One turn sends every row of this set to another row. A few are shown first. Where does it send the rows asked after them?
q_390: [ 21  14  11 -18  34  38  -1  24 -24   1   0 -16  -7   4   3  12]
q_522: [ 15  -9   1  -7 -21  61  -6  -8 -21  -6  11 -20   2  13  14   6]
q_488: [ -5   3  -4 -15  -1  33 -20 -19 -28   4 -15  -2 -17  18   0  25]
q_208: [ 28  25   4 -17  36  45  -7  19 -23  20   9 -19  -3   7   0   8]
q_588: [  7  -1  -1  -4  33  42  -7   4 -11  32 -16 -27   6  24  -4 -12]
q_991: [ 27  18   1 -20  28  37 -11  25 -32   9   7 -24 -13   7  -2   9]
q_824: [ 21   7  21   2  12  22   3  18   0   9   6  -8 -11   5   7   2]
q_511: [ 18  22 -14   7 -19  33   0 -15 -29  21 -12   9  -1  11  11   9]
q_413: [  8  -5   4 -12  29  37   5  -3 -10  30 -18 -36  -1  22  -9  -6]
q_828: [ 10   3   5 -11  33  43  -3   4   3  27 -19 -29  -3  14  -4  -8]
q_328: [ 24 -14  -7  -3  23  37 -29  14 -21  18  -4  -3   2   4   5 -15]
q_690: [ 39  19  10 -19  30  42  -9  18 -28   8  -2 -21  -1  -1  -1  15]
q_186: [ 25  26   2 -11  32  44   1  23 -22   7   3 -23  -9   3   2  16]
q_543: [ 25  32  -1 -19  26  40 -14  18 -32  12  -1 -26  -4   6  -2  15]
q_889: [  8  -2   7  -6  35  32  -6   8 -16  29 -20 -16   7  18  -8 -13]
q_596: [ 13  14 -19   3 -18  41   5 -20 -25  28  -2   5 -10   3   9  10]
q_351: [  9 -13   4   0 -21  56 -10 -15 -25  -2  12 -15   3  25   6   4]
q_800: [ 15  12 -16  -4 -23  30 -12 -16 -30  17 -11  10  -4  -3   6  12]
q_995: [ 12  12 -23  12 -15  28  -1 -16 -23  28  -2   3   6   2   8   2]
q_281: [  1 -17   2 -11 -18  59  -6 -13 -29   7   9 -18   4   6  10  10]
q_331: [ 15 -10   4 -11 -25  60  -2 -14 -26  12  18 -21   0  14   3   5]
q_676: [ 17  16 -23   0 -20  33 -10 -22 -20  23 -10   0  -3   3   7  11]
q_705: [  9  -4   1 -11 -24  67 -13 -16 -23   9   9 -11   4  15  10  12]
q_29: [ 14   0  19  -1 -10  52   1 -13 -51  24  -3  -8 -13   8 -17   3]
q_593: [ 10  14 -20  12 -16  31  -1 -15 -29  17  -5   3  -4 -10   5  11]
q_441: [ 15  -3   6  -5  26  28  -6   4  -5  30 -25 -29  -1  20 -11  -4]
q_520: [  3   2   3 -15  28  26  -5   1  -8  29 -14 -26  -1  20  -3 -19]
q_887: [  9 -15  11 -14 -25  50   0 -15 -29  11  12 -10  -1  14   3   5]

q_208 -> q_596
q_887 -> q_390
q_522 -> q_543
Where do these go?
q_520 -> q_281
q_824 -> q_488
q_991 -> q_593
q_331 -> q_186

One turn sends every row of this set to another row. A few are shown first. Where does it send the rows asked after them?
q_460: [ 38 -11  20  -9   9   8  38 -25  20   2  15 -12   5   0  -1 -21   1   5
  -8  17   3  28  -4   9 -25  14 -10 -14  30  15   5  19 -14  -1  22   7
  21  -6  -7  -8  -6 -15   2  -7   8]
q_290: [ 21 -21 -18  -1 -18   9   3  -5   1  13  33  16  -2 -16  -9  -6   5   4
 -28  26  32  -8 -10 -29 -29  -3 -30  -5  17  14  19  -2  11  -3  10 -15
  11  17  20  22  12  24   6 -14  35]
q_132: [ 14 -14  -6  -9 -21  19  -7  -4   3  -9  15  16   7   2 -11   4  10  -5
 -26  16  16 -23 -30 -25 -34 -13 -28   9  21   2  28  -4  -5  -8  15   4
  -3  19  23  18   8  24  -2 -24  23]
q_566: [ 19 -23  -5   0 -21  14  11  -4 -33  21  26  15   6  24   3 -11 -16   1
 -35  27   4 -14  -4 -26  21  13   0 -11  17   2  16 -17   7  -5   5   5
  20  22   4  14   5   2   7 -12  28]
q_347: [ 38 -13  23 -11  14  11  37 -26  19   8  11  -7   8  -1  -4 -19  -1  13
 -12  15  -1  27   2  11 -23  12  -4 -14  30  17   1  20 -11   2  24   8
  19  -3  -9  -1   0 -14   3  -4  14]
q_301: [ 36  -7  19 -12  11  12  30 -24  25  -7  11 -11   8   2  -5 -22   4   3
  -8  14  -4  27 -11   9 -27   8 -14 -11  30  14   9  21 -17   1  22   9
  18  -5  -7 -10  -7 -14   0 -12   4]
q_391: [ 20 -23   4  -2 -26  11  13  -4 -14  25  21  17   1   5   5  10  -3   4
 -28  19  28 -27  -9 -20 -23   1 -11   9  19   3  13 -10   2 -14  18   2
   0  13  22  26  16  20  -1  -9  35]
q_704: [ 35 -15  31 -15  10   8  36 -26  18   8  12  -9   9   6  -3 -18  -9   8
  -9  12  -3  25   1  15 -22   6   1  -5  28  11   3  19 -10   7  19  13
  13  -4  -7   2   2 -16  -6 -10  13]
q_901: [ 14 -14 -21   1 -17   8   2   3 -21 -11  34  11   8   9  -3 -29  -6 -20
 -29  30   1 -10 -20 -28  10  -1 -21  -9  15   0  36 -12   6   3  -5  -2
  24  21   3  -2  -9  -5   7 -25  13]
q_503: [ 11  -4 -14  -5 -34  22  23  -1  18 -23  13   8   6  16  -5  -3  29  -4
 -13  -1 -24  -9 -19 -16  -4  -3 -16  16  16  15  41  -4  13  -9  12  21
  -5  16  22  12   4  15  -2  -2   4]
q_90: [ 36 -11  26 -13  13  15  34 -24  19   3   4  -5  12   6  -4 -16   0  11
 -13  10  -8  21  -3  13 -24   8  -3 -10  31  14   1  20 -16   1  25  14
  13  -2 -10   0   0 -15  -1  -7  12]
q_252: [ 36 -13  26 -14  10  10  32 -31  25   7  15 -12   3   3  -7 -17  -7  11
  -8  17   1  37  -2   7 -23   9  -7 -11  29  16   3  19  -9   8  20   8
  18  -3  -4   0   0  -8  -2 -11  11]
q_759: [ 14 -16  -9  -6 -21  22  -8  -1 -20 -12  16  18  16  29  -1  -8  -8  -8
 -30  20 -14 -14 -29 -26   9  -4 -15  -3  19  -8  29 -15  -3   0   9  12
  12  22   8   5  -2   6  -1 -29   8]
q_589: [ 17 -31  -2  17 -27   8  15  -7 -11  28  21   3  11  15   2   2  15  10
 -12   6  21  -3   2  10  26  14   5  -8  12  -3  13  -6  11  -6  11  28
  10  15  -6  14  13  27  10  -4  28]
q_161: [ 12  -4 -25   1 -35   9  33   2  18 -16  33  -1  -9   4  -1 -22  28 -16
 -11   7  -2   0  -8 -22  -3   6 -24  12  12  24  45  -4  22 -10   0   6
  10   7  15   3  -1   8   4   3  10]
q_168: [ 12 -21  -7 -10 -11  16   4   3  -6   7  16  24  11  -9 -12 -11   8  -4
 -41  11  17 -32  -6 -16 -27 -14 -16  14  14   8  20   3   6  -3   5   0
  -5  18   6  30  16   3  -1 -14  42]
q_881: [ 19 -19  -9   1 -37  17  38  -3   4  22  24  15   1  14  12   0  12  13
 -19   1  -7  -3  10 -12   6  12  -1  11  11  21  18  -7  28 -10  14  12
   3   9  17  25  17  14   3  15  22]
q_883: [ 32 -12  26 -16  15  11  30 -26  25  -4   8  -8  13   1 -12 -21  -4   8
 -12  13  -8  25  -4  14 -24   0  -2  -6  28  12   7  24 -10  12  17  12
  12   2  -7   3   0 -17  -4 -13  11]
q_691: [  9 -27 -12   6 -12  20  -1  -1   0   7  10  13  23   8 -15 -13  28   5
 -28  -5   3  -6  -1  10  21  -3  -2   0   7  -1  19   6  14   5   2  31
   1  22 -23  20  16  14   7 -12  33]
q_796: [ 32  -7  29 -16  10   9  31 -28  24  -7  10 -16   6   7 -10 -17  -2   3
  -5  16  -3  26 -12  11 -25   5  -5  -7  31  11  11  18 -17   7  20  14
  13  -1  -2  -3  -4 -12  -4 -15   6]
q_166: [ 22 -12 -24   4 -36  15  30  -8  17   8  36   5 -10   2   1  -8  20  12
 -11  12   2  17   1 -27   1  15 -21  -2  13  30  27  -7  29  -7  10   0
  14  10  23  15   9  27   8   8  16]
q_618: [ 15 -22 -14  -9 -10  27  -9  -2 -20   4  17  26  19  18 -12 -16  -8   7
 -44  18 -14 -10  -8 -27  15  -3  -9  -8  14   4  16  -6   8   7   3   6
  12  29  -3  22   8   1   5 -21  28]
q_212: [ 13 -16 -10  -3 -24   3  12   3  -6   2  32   7  -6  -4   1 -14   8 -24
 -26  22  33 -27 -20 -23 -30  -4 -28  14  16   5  32  -7   1 -14   3  -4
   5   6  15   6   3   6  -1 -15  29]
q_626: [ 33  -8  23 -16  14  14  32 -22  23  -6   5  -7  13   4  -6 -22   5   4
 -13  10  -8  20  -7  12 -26   6  -8  -7  29  13   7  21 -17   2  21  13
  13  -4 -12  -6  -4 -20  -2 -10   9]
q_700: [ 14 -14 -15  -7 -25  25  25   1  13  -3  12  23  15   6  -6  -8  24  11
 -28  -7 -27 -10   3 -10   2  -6  -5  14  11  21  26   4  28   0  10  16
  -7  19  11  29  17   7   1   6  21]
q_313: [ 10 -19 -20  17 -26   0   8   3   2  -6  33  -6   7   4  -1 -23  28 -23
  -7   7  22   2 -18   5  14   2 -21   0   7  -5  36  -3  10  -3  -3  19
  17   7 -13 -11  -3  15   6 -19  13]
q_619: [ 22 -19 -19   3 -21  12   0  -9 -20   4  35  11   2  11  -7 -12 -12   6
 -23  36   7   3 -16 -34  13  11 -18 -27  20   6  24 -15   7   2   7  -5
  28  27  15   8  -2  18  13 -20  15]
q_389: [  9 -19 -11   8 -22  18 -10  -5   9 -14  11   3  20  19 -11  -2  30  -5
 -11  -3   1   0 -27   4  12  -5 -18   2  12 -10  30  -2  -1  -1  10  35
   2  17  -7   1   4  29   1 -26  10]
q_38: [ 33 -10  23 -15  12   6  34 -26  23   0  16 -17   1   2  -9 -26  -3  -1
  -8  17   5  30  -3   8 -23   8  -8  -8  28  15  11  20 -11   6  13   9
  19  -5  -9  -5  -4 -17  -3 -12  12]
q_471: [ 20 -27 -24  22 -23   3   5 -10   5  12  36  -1   6  -5  -8 -10  23   8
  -6  15  25  19  -7  -1  18  10 -20 -22  10   4  23   0  17   3   6  11
  23  18  -2   6   5  36  17 -13  19]

q_881 -> q_700
q_290 -> q_391
q_313 -> q_471
Where do these go?
q_704 -> q_883
q_301 -> q_460
q_618 -> q_759

